In the rows, 128 means zero.
Rows swapped in pairs by one turn or mirror: which row each one swaps with
The rows were stretched afterwards, more along some directions than others.
Z_486: [136 127 148 152  97 123 112 108 128 142 128 111 125  98 123 121 131 125
 156 110 163 123 134]
Z_594: [113 157 175 142 114 134 130  89 152 125 113  97 147 114 166 142 140 115
 143 125 134 122 139]
Z_29: [107 120  82 151 149 118 130 111 129 118 134 105 148 140 150 105 116 136
 132 129 167 134 136]
Z_163: [123 160 174 138 116 132 127 110 164 124 120  89 134 129 126 132 151 108
 132 124 137 114 153]
Z_829: [143 128 112 121 126 112 138 136 139 131 138 136 114 115 116 112 150 120
 144  88 137 119 123]
Z_836: [112 106 162 128 125 112 154 109 165 102 136 125 120 116 152  79 154 121
 133 129 151 125 104]
Z_62: [154 148 153 135 132 139 136 103 150 141 133 115 117 105 135 161 156 104
 161 105 150 121 127]
Z_394: [141 112 104 142 118 111 165 120 137 117 132 138 142 133 147 154 151 119
 141 122 149 104 128]
Z_652: [103 104 134 152 139 123 133 107 105 130 121 122 145 163 131 129 127 161
 159 113 155 125 124]
Z_827: [122 126 146 117 112 107 133 117 115 142 116  87 129 109 161 119 144 167
 142 146 125 142 168]
Z_319: [119 156 119 135 127 129 104  90  91 127 108 112 113  97 170 142 119 130
 152 114 147 142 112]
Z_252: [163  92 125 138 148 122 158  95 117 110 148 124 115 114 125 112 185 145
 126 163 151 109 140]
Z_639: [ 92 119 176 148  94 131 134 110 139 138 128 132 136 153 124 116 157 126
 168  89 143  93 145]
Z_481: [123  74 130 133 132  93 140 111 103 105 128 107 146 137 161 113 145 170
 127 161 147 132 122]
Z_103: [131 122 100 163 140 115 141  90 137  99 123 110 170 132 138 136 149 156
 144 132 175 131 123]
Z_762: [107 114 102 113 135 133 139 108 125 109 115 102 136 143 141 116 139 140
 130 122 154 116 164]
Z_539: [143 110 133 150  97  96 152 150 155 109 142 141 134 138 121 141 165 110
 148 123 148  90 127]
Z_621: [107 108 128 133  85 120 136  87 158 130 116 100 123 140 138  88 123 150
 135 113 172 118 142]
Z_977: [120 108  95 145 143 108 141 129 110 126 156 137 144 144 115  97 157 154
 150 122 160 106 155]
Z_45: [ 83 165 136 120  78 110 122 102 134 117 117 103 126 133 152 103  98 171
 146 117 154 156 119]
Z_800: [134 121 128 137 163 127 157 105 133 130 135 112 137 132 125  91 154 127
 145 109 150 107 135]
Z_150: [104 113 140 129  89  87 115 101 162  99 122 110 159 129 171  92 156 130
 140 102 141 138  97]
Z_138: [130 136 112 136 118 133 149  86 138 121 114 120 111 122 131 138 120 155
 139 135 159 125 134]
Z_739: [137 113  91 164 123 117 162 137 101 135 155 140 141 108 154 128 163 139
 148 113 137 121 148]
Z_72: [141  89  91 140 139  96 154  95 126 123 101  95 151 110 140 146 162 162
 147 109 157 137 130]
Z_987: [103 124 145 156 115 105 135 109 157  94 144 115 139 126 140  86 159 152
 134 139 144 149 134]
Z_449: [149  85 122 157 128 119 154 123 120 136 123 121  97 113 135 140 146 129
 165 111 155 114 138]
Z_851: [141 159 178 113 115 143 127 116 139 149 108 106  90 108 135 168 134  92
 153  97 123 122 122]
Z_967: [123 133 148 137 109 131 118 118 139 133 123 109 122 141 145 147 137 126
 175 102 153 117 131]
Z_25: [116 139 136 135 139 145 141 109 124 153 140 132 110 100 159 143 125 117
 127 121 151 145 112]
Z_344: [109 145 126 129 129 127 112 129 106 129 128 102 133 136 136 116 150 145
 156 103 137 134 141]
Z_566: [120 122 113 142 113 107 127  87 134 139 136 116 173 104 183 129 145 131
 142 102 133 148 127]
Z_24: [112 119 122 165 125 129 139 133 138 126 141 136 126 124 133 107 141 100
 137 101 153 129 122]
Z_321: [152  98 130 111 158 112 142  99 103 110 134 102 140 100 173 115 174 156
 123 163 134 139 157]
Z_671: [119 135 128 111 121 120 123 115 101 130 140 102 125 109 157 103 155 149
 135 141 128 130 151]
Z_953: [150 119 113 124 142 120 148 141 105 122 152 115 118 135 126 104 168 139
 148 119 143 116 118]
Z_90: [109 126 168 140 111 143 141  93 149 156 104 119 128 126 132 152 151 126
 170  88 145 101 146]
Z_698: [133 132 145 154 107 118 165 135 145 143 148 118 120 104 133 127 186 118
 171 117 134  98 178]
Z_713: [114  79  99 136 108  83 145 121 127  98 129 112 141 139 136  69 153 175
 131 138 157 128 140]
Z_406: [129  87 124 151 126  87 160 137 151  82 145 121 163 136 147 114 162 140
 124 161 140 126 142]
Z_870: [146 135 145 101 124 137 117  85 117 148 108  82 102  98 131 130 142 149
 146 101 155 130 131]
Z_842: [135  92 147 153 116 123 156  84 163 128 132 126 117 108 138 108 142 119
 132 136 172 110 135]
Z_260: [122  87 161 141 162 129 137  99 162 120 123 104 127 113 121  93 147 134
 117 133 151 132 130]
Z_214: [160 107 158 135 119 117 136  93 139 108 126 102 106 120 118 111 155 146
 146 147 165 117 133]
Z_531: [140 106 107 138 115 114 142 130  95 133 136 132 123 124 141 140 152 165
 134 131 133 140 114]
Z_587: [111  88 168 125 106  98 155 116 149 115 132  93 122 122 156  49 165 138
 136 140 141 117 151]
Z_748: [114 162 134 132 114 128 120 128 121 127 144 122 149 134 140 120 148 112
 134 104 126 117 141]
Z_281: [114 173 122 134  92 109 127 138 107 136 130 100 134 126 159 139 134 142
 159  98 121 142 135]
Z_311: [175 109 129 105 155 116 127  99  69 129 123 123 116  94 167 150 149 147
 139 147 139 127 113]
Z_215: [153 122 148 139 144 106 131 147 134 122 132 105 134 121 118 129 153 132
 144 117 133 132 115]
Z_794: [145  98 149 136 115 118 153 106 150 136 110 105 119 114 116 137 135 138
 136 123 154 109 118]
Z_117: [125  97  88 149 148 114 133  86 123 104 147 129 148 104 192 130 117 140
 111 169 154 168 112]
Z_410: [125 132 156 141 100 144 145 131 146 161 133 119  94 123 105 135 151 106
 170  85 165  97 156]
Z_952: [160 102 143 142 135  84 152  92 134 115 127 110 152 100 169 122 159 155
 142 148 134 141 118]
Z_13: [120 145 110 139 117 119 149 112 135 104 137 109 126 142 120 121 125 166
 143 149 162 128 152]
Z_236: [143 120 126 135 117  91 120 143 124 104 103 116 139 127 155 157 130 143
 146 132 135 131 108]
Z_56: [135 126 135 153 118 125 167 117 137 150 119 101 125  87 157 151 149 134
 141 110 138 148 143]
Z_710: [148 109 130 103 140  93 124 103 136  97 124  93 150 111 141  94 159 151
 126 144 153 140 126]
Z_603: [166 106 121 120 138 124 133 114 134 117 129 110 104 105 120 154 155 115
 128 131 158 151 128]
Z_618: [112 125 118 151  99 116 133 117 126 107 119 116 158 142 143 117 152 139
 163  90 135 104 140]
Z_636: [106 150 137 109 105 132 118 114 145 152  85  88 135 127 131 136 127 133
 117  82 140 135 135]
Z_560: [ 97 145 131 137  98 119 126  98 139 120 119 128 137 124 168 116 137 110
 151 108 158 121 144]
Z_642: [143  76  97 158 124  91 170 134 121 111 146 121 145 127 141 113 185 154
 142 138 127 123 149]
Z_740: [123 110 155 111 119 111 130 130 143 125 128 115 107 117 129  86 136 120
 113 121 144 131 120]

Z_24 swaps with Z_710
Z_215 swaps with Z_740
Z_566 swaps with Z_117
Z_639 swaps with Z_13
Z_406 swaps with Z_748
Z_829 swaps with Z_260

